Here is a table of points, one per row:
   1.95   1.09  -1.01   0.05   0.02   0.24  -0.55  -0.16   1.15   0.37  -0.46  -1.08   0.28  -0.72   0.51  -0.20   0.78   0.79   1.13  -1.65  -1.86  -0.14   1.90   0.89
  -0.21  -1.70  -2.54  -2.92   1.17   0.16   1.57   0.06   0.12  -0.61  -1.80   0.17   0.93  -0.81  -1.80  -0.82  -2.02  -0.52  -1.79   0.00  -0.04  -0.51  -1.58   1.20
  -0.66  -0.85   0.17  -0.43  -0.02  -0.55   0.03  -0.84   0.32  -1.16  -0.41  -1.45   1.06  -0.73  -0.46  -0.82   0.87  -0.67   0.17   1.84   2.05   0.60   0.08  -1.05
   0.14  -0.53   1.73   0.83  -0.44  -0.74  -0.20  -0.47   0.10  -0.04   0.08   0.14   0.02   0.60   0.18  -0.99   0.82   1.15   1.39  -1.09  -1.46  -0.58   0.96  -0.73
   0.29  -0.36   0.80   0.32  -0.54  -0.50  -0.85   2.01   2.17   0.78  -0.48   1.59   0.57   0.41   0.28   1.76   0.25  -2.70  -1.79  -1.34  -1.64  -1.52   0.60  -0.11
   0.21   0.59  -1.43  -0.65  -1.17  -0.51  -0.45  -0.69  -0.92  -0.51  -1.09  -1.01  -0.88   0.49  -0.38   0.10  -0.93   1.33   0.21  -1.62  -1.65  -1.15   0.57  -0.31
   1.93  -1.01  -0.97  -1.36   0.44  -0.18  -0.17   0.29  -0.13   0.77   1.51   1.66  -0.82   0.75   0.52   1.50   0.87   0.00   0.53   0.85  -0.28   0.91   1.25   1.53
   0.20  -1.41   2.10   0.49   0.50   1.09  -0.64   0.80   0.16   0.52   0.28  -1.67  -0.62   0.30   0.29  -0.22   0.36   1.11   1.07   2.45   1.15   1.97  -0.55   0.80
   0.49  -0.91   0.03  -0.66   1.43   1.90   1.02   0.15  -0.18  -0.76  -0.86   0.06   1.88   1.57  -1.27   0.19   0.84   0.70   1.11   1.13  -0.89   1.24   0.02   0.68
   0.20   0.85  -0.09   0.59  -0.94  -1.25  -1.50   3.01   2.44   2.74  -0.32   1.72   1.48   0.36   1.18   0.07  -0.05  -0.60  -0.48   0.07  -0.60   0.08   1.17  -0.86
  -1.41   0.68   0.44   0.80   0.45   0.69  -1.23  -0.73   0.50   0.52   1.47  -0.62  -0.89   0.07  -0.22   1.24  -1.28  -0.24  -1.03  -0.33   0.64  -0.78  -1.95  -0.18
   0.38  -0.03  -0.24  -0.23  -1.04   0.51  -0.55   0.44  -0.17   0.30   0.56  -0.05   1.13  -1.76  -0.74  -0.94  -0.20  -1.59  -1.26  -0.33   0.01   0.30  -0.37   0.93
  -0.35  -1.10   0.34  -0.47  -1.58  -0.12  -1.62   0.25   0.13   0.33  -0.02   0.71  -0.40   1.32  -0.87  -1.30   0.32   0.96   0.84   0.02  -0.45   0.12  -0.51   0.08
  -1.16  -0.59   1.47   0.60  -1.64  -2.08  -1.14  -1.00  -1.40  -0.05   1.23  -0.54  -1.03   2.07  -1.32  -0.02   2.07  -0.45   1.20  -0.44  -0.38   0.06  -0.78  -0.96
   1.08   0.88  -1.15  -0.22   0.10  -0.76  -0.56   1.62   0.53   0.89   1.27  -0.43  -0.01   0.14   1.08   1.13  -1.44   1.15  -0.24  -0.52  -0.18   0.10  -0.63   2.28
  -0.14  -0.11   0.53   0.26  -0.68  -1.71   0.17   0.96   0.49   1.56  -0.74  -1.53   0.58  -0.52   1.24   0.88   1.46  -1.70  -0.11   1.66   2.36   1.21  -0.88   0.66
   1.69  -1.04  -0.80  -1.28   0.57  -0.05   0.86  -0.50   0.13  -0.21   0.06  -0.21   0.62   0.54   0.16   1.63   1.20  -0.87   0.26  -0.06   0.81   0.01   2.82  -0.32
  -1.00   0.86  -1.19  -0.22   1.44   0.82   0.94   0.93   0.36  -0.01  -0.50   0.16   1.41  -0.38   0.96  -2.00  -1.10   0.40  -0.53   1.00  -0.05   1.02  -1.19  -0.27
   0.04  -1.42  -0.80  -1.50   0.68   0.57   0.32  -1.44   0.34  -2.23   1.63  -0.99  -0.52  -1.28  -0.78   1.90   0.01   0.76   0.59  -1.15  -2.16  -2.08  -0.73   0.74
   0.43   0.59   1.39   1.36  -1.25  -1.46   0.46  -0.24  -0.18   1.45  -0.91   1.05   1.23   0.53   1.53   1.40  -0.65   0.52  -0.08  -0.19   0.57  -0.46   0.09   0.51
   1.11  -0.02   2.05   1.39   0.06  -0.22   0.81  -0.04   0.01  -0.62  -0.70   0.82   0.28  -0.37  -1.04   0.20   0.30   1.41   1.22  -1.05  -1.64  -1.18   1.78  -0.10
  -1.59  -0.25  -0.72  -0.65   1.55   1.64   1.53   0.52   0.05   0.54   0.30  -0.55  -1.24   1.64  -2.53   0.79  -0.78  -0.27  -0.70   1.72   1.28   0.71  -1.71  -0.63
   0.29   0.19  -1.50  -0.99  -1.48  -1.45  -2.08  -0.97   0.84  -1.43  -0.74   1.34   0.17  -0.71  -1.67  -0.98   0.91   0.14   0.78  -0.16  -0.08  -0.19   0.42  -0.01
   0.01   0.03  -0.43  -0.24  -0.26   0.97   0.83   0.27   0.70   0.56   0.34   0.10   1.93  -1.03   0.80  -0.54   0.48   1.50   1.45  -0.09   0.17  -0.95  -1.22   1.23
   1.11  -0.21   1.65   0.99  -0.31   0.49  -0.87   0.83   0.18   0.46  -0.33  -0.24   0.31   0.24  -0.28   0.39   2.06   0.05   1.52   1.81   0.96   1.36   0.81   0.88
   0.94   1.19   1.53   1.93   0.21  -1.04   0.65  -0.35  -0.19  -0.68  -0.04   0.15   0.01   0.21   0.94   1.46  -1.86   0.52  -1.00   0.36   0.74  -1.04  -0.74   2.09
   0.20  -1.18  -0.48  -1.15  -1.16  -0.44  -0.60  -0.01   0.48   0.49  -0.57   0.50   0.24   0.92  -0.22   0.36   1.08   0.81   1.31   0.74   0.12   0.23   1.10  -0.74
   0.69   1.83  -0.76   0.70  -0.29  -0.81  -1.28   0.92   0.15   0.14  -0.99  -1.73  -0.68   0.44   0.78   1.54   0.03   0.82   0.62  -0.14   0.11   0.73   0.05   0.89
  -0.38   0.56   0.63   0.84  -0.22  -0.26   0.00  -0.45  -0.64  -0.53  -0.24   0.40  -0.52  -0.85   1.52  -0.20   0.63  -0.07   0.38   0.88   0.57  -1.26  -0.14  -0.44
   0.05  -0.89  -0.52  -0.92  -1.19   0.26  -1.00   0.79  -0.51   1.65  -1.50  -1.14  -0.77  -2.17  -1.78  -0.91  -0.55   1.14   0.43  -0.95  -0.54   0.15   0.52  -0.51
   0.59  -0.79   0.18  -0.37   0.24   0.63   1.37   1.12   1.74   0.94   2.19  -0.72   0.03   0.21  -1.38   0.49  -1.63  -0.04  -1.20  -0.43   0.16  -0.30   1.49  -0.55
  -1.36   0.14   0.09   0.19  -0.21  -0.61   0.50  -0.31   0.35  -0.10   0.48  -0.09  -0.37   0.86  -0.13   1.45  -1.00   0.74  -0.24   0.15  -0.59  -1.33  -0.58  -1.43
  -1.87   2.05   1.68   2.64   3.11   2.27   2.37  -0.56   0.86   1.09  -0.82   0.20  -1.26  -1.67  -0.58  -0.83  -0.85   0.32  -0.42   0.83   0.33   2.12  -1.53  -1.31
  -3.12   0.85  -1.29  -0.33  -1.38  -0.12  -1.35  -1.19  -1.54  -1.35  -1.80   0.27  -0.65   1.49  -0.05   0.05  -1.14  -0.26  -1.00  -1.46  -1.16  -0.20  -2.97  -1.65
  -0.45  -1.99   0.64  -0.94   0.78   0.42  -0.11   0.52   1.03  -0.59  -2.49   3.29  -0.06  -0.11   0.19   1.14   1.23   0.81   1.42  -0.72   1.75  -0.07   0.10  -0.87
  -1.57  -0.35   1.02   0.41  -0.81  -0.54  -0.39   0.82   0.24   0.06   1.28   0.98  -0.02  -0.17   0.01  -1.19  -0.26  -0.50  -0.53   0.27   0.14  -0.31  -1.09  -1.16
  -0.49   0.57  -0.43   0.08  -0.05   0.08  -0.48  -0.88  -1.20  -0.32   0.76  -1.23   0.84  -0.05  -0.71  -1.56   0.18   0.58   0.52   0.99   0.38   1.16  -0.43  -0.32
   1.76   2.35   0.43   1.94   0.48   0.39  -0.59   0.31  -0.40   0.06  -0.10  -0.22  -0.62   0.60  -1.32  -0.07  -0.03  -1.96  -1.42  -0.38   0.15   0.98   1.37   1.29
   1.26   1.08  -0.53   0.37   0.51   2.41   0.98  -0.39  -0.71  -0.31  -0.06   0.11  -0.54  -0.73   1.40   0.61  -1.59  -0.87  -1.73  -0.11  -0.99   0.88   0.26   1.67
   0.56  -2.02  -0.13  -1.54   1.20  -0.45  -1.00  -2.06  -3.13  -0.32   1.29   0.82   2.39  -2.00   1.07  -0.93   0.07  -0.06   0.00  -1.07  -0.33  -1.72   0.49   0.38
   1.07  -0.97  -1.18  -1.48   0.08   0.67  -1.26   0.21   0.75   1.11   0.51  -0.45   0.85   0.05  -0.36  -0.97  -1.80  -0.17  -1.41  -0.27  -0.32  -1.24   0.61   1.01
   0.06  -0.59   0.63   0.03  -0.46  -0.29   0.33  -1.45  -0.93  -2.71   1.73  -1.06   0.26   0.37   1.05  -0.26   0.75   1.00   1.29   0.16  -0.41  -0.16  -0.06   0.14
   0.48   0.39  -0.73  -0.25   1.38  -0.38   2.31   1.13  -0.12   1.32   0.01  -1.32  -1.10   0.85   0.86  -0.93   0.61   1.23   1.27   0.12   0.15   0.02   0.32   0.40
  -0.07   0.05  -0.93  -0.65  -1.55  -1.20  -0.99  -0.66  -1.05  -1.09  -0.98  -1.14  -1.03  -0.52   1.20  -0.05  -1.22  -0.50  -1.23   0.43   1.59  -0.35   0.38  -0.55
  -0.16   1.01   0.78   1.19  -0.60  -1.38  -0.55   0.53   0.66   0.39  -0.76   0.17  -0.44  -2.05   0.91  -0.82   0.75  -1.55  -0.66  -0.41  -0.49   1.53  -0.32   0.13
Along one direction, these points spread out more than along any other. Take the direction at right angles to it along which they spread out most. Then take the direction at right angles to both along which they spread out most. Go by this last direction. Where along it does each point below lie, from 0 to 99? The average is 50, and the first point in the table lies past the average. One standard deviation of the points above along it is 16.
  -1.23  -1.55   0.19  -0.97   0.07   0.14  -0.35  -0.32   0.24  -0.60   0.40  -0.94   1.00   0.10   0.24   0.48   0.30   0.01   0.23   1.22   1.15   0.01  -0.21  -1.57 33
   0.95   1.99  -0.42   1.13  -0.51  -0.79   0.23   0.14  -0.80  -0.60   1.28   1.43   0.58   0.52   0.31  -1.21  -0.05   0.69   0.47   0.58  -0.06  -0.78   0.56   0.83 51
   0.42   0.39  -1.13  -0.53  -0.74   0.14   0.24  -2.49  -1.35  -0.25  -1.10   2.07  -0.62   0.88   0.17   0.74  -0.03   0.72   0.50   0.55   0.87   0.91   1.23  -0.58 39
  -1.40   0.30   1.27   1.10   1.08   0.32   0.14  -2.28  -2.51  -2.27  -1.67  -0.50  -1.37  -0.39   0.69  -0.70   0.83  -0.94  -0.05   0.28   0.10   0.31  -0.05  -1.97 18
  -0.67  -0.14  -0.14  -0.21  -0.17  -0.63   0.58   1.54   2.04   1.37  -0.62   0.70   0.75  -1.12   1.01   0.03  -0.01  -0.55  -0.35  -2.34   0.10  -2.45  -0.04  -0.94 68
   1.27   0.11   0.74   0.55   1.09   2.12   1.55  -0.70  -0.14  -0.80   1.20   0.50   0.57  -0.59   1.13  -2.14   0.04  -0.84  -0.59   0.43   0.58   0.70  -0.13   2.06 60
  -1.03  -0.03   0.02  -0.02   1.38   1.03   1.29   0.61   0.47   0.00  -0.14  -0.42  -0.36  -0.64  -2.22  -0.39   0.63  -1.01  -0.20   0.28   1.14   0.27  -0.58  -0.96 45
   0.23   1.37  -0.42   0.64   0.05  -0.01  -0.22  -0.33   0.25  -1.37   0.07  -0.31  -1.48  -0.70   0.51  -0.39  -1.54   0.62  -0.64  -2.38  -2.10  -0.44  -0.37   0.67 66
  -0.94  -0.77  -0.70  -0.99   0.49  -0.04  -0.06  -0.13  -0.31   0.44   0.52  -0.08  -1.61  -0.09  -0.17   1.19  -0.27  -0.21  -0.30   0.26   0.23  -0.04   0.11  -1.48 47
  -0.40  -0.41   0.08  -0.22  -2.09  -1.94  -0.63   0.17  -0.39   0.53   0.93   0.92  -0.03   2.59  -0.24   0.59   1.37  -0.60   0.57   0.70   0.16   1.37  -0.13  -0.46 27
  -0.60   0.34   0.75   0.77  -0.24   0.34  -0.65   1.32   1.14   0.75   0.42  -0.76  -0.19  -0.74  -1.35   0.63  -1.20  -2.95  -2.97   0.55   1.22   1.64  -0.04  -0.81 64
   0.36  -0.05  -1.23  -0.87   1.18   0.49   1.63  -0.10  -1.44   0.34   0.01   0.05   1.68   1.53   0.86  -1.56   0.20   1.30   1.11  -1.27  -1.65  -1.40   0.24   0.33 56
  -0.21   0.96   0.50   1.05   1.26   1.72   1.24  -0.54  -0.77  -0.97   1.43   0.42  -2.92   0.25   0.32  -0.01   1.17  -0.61   0.33  -0.36   0.24  -0.03   0.21  -0.52 40
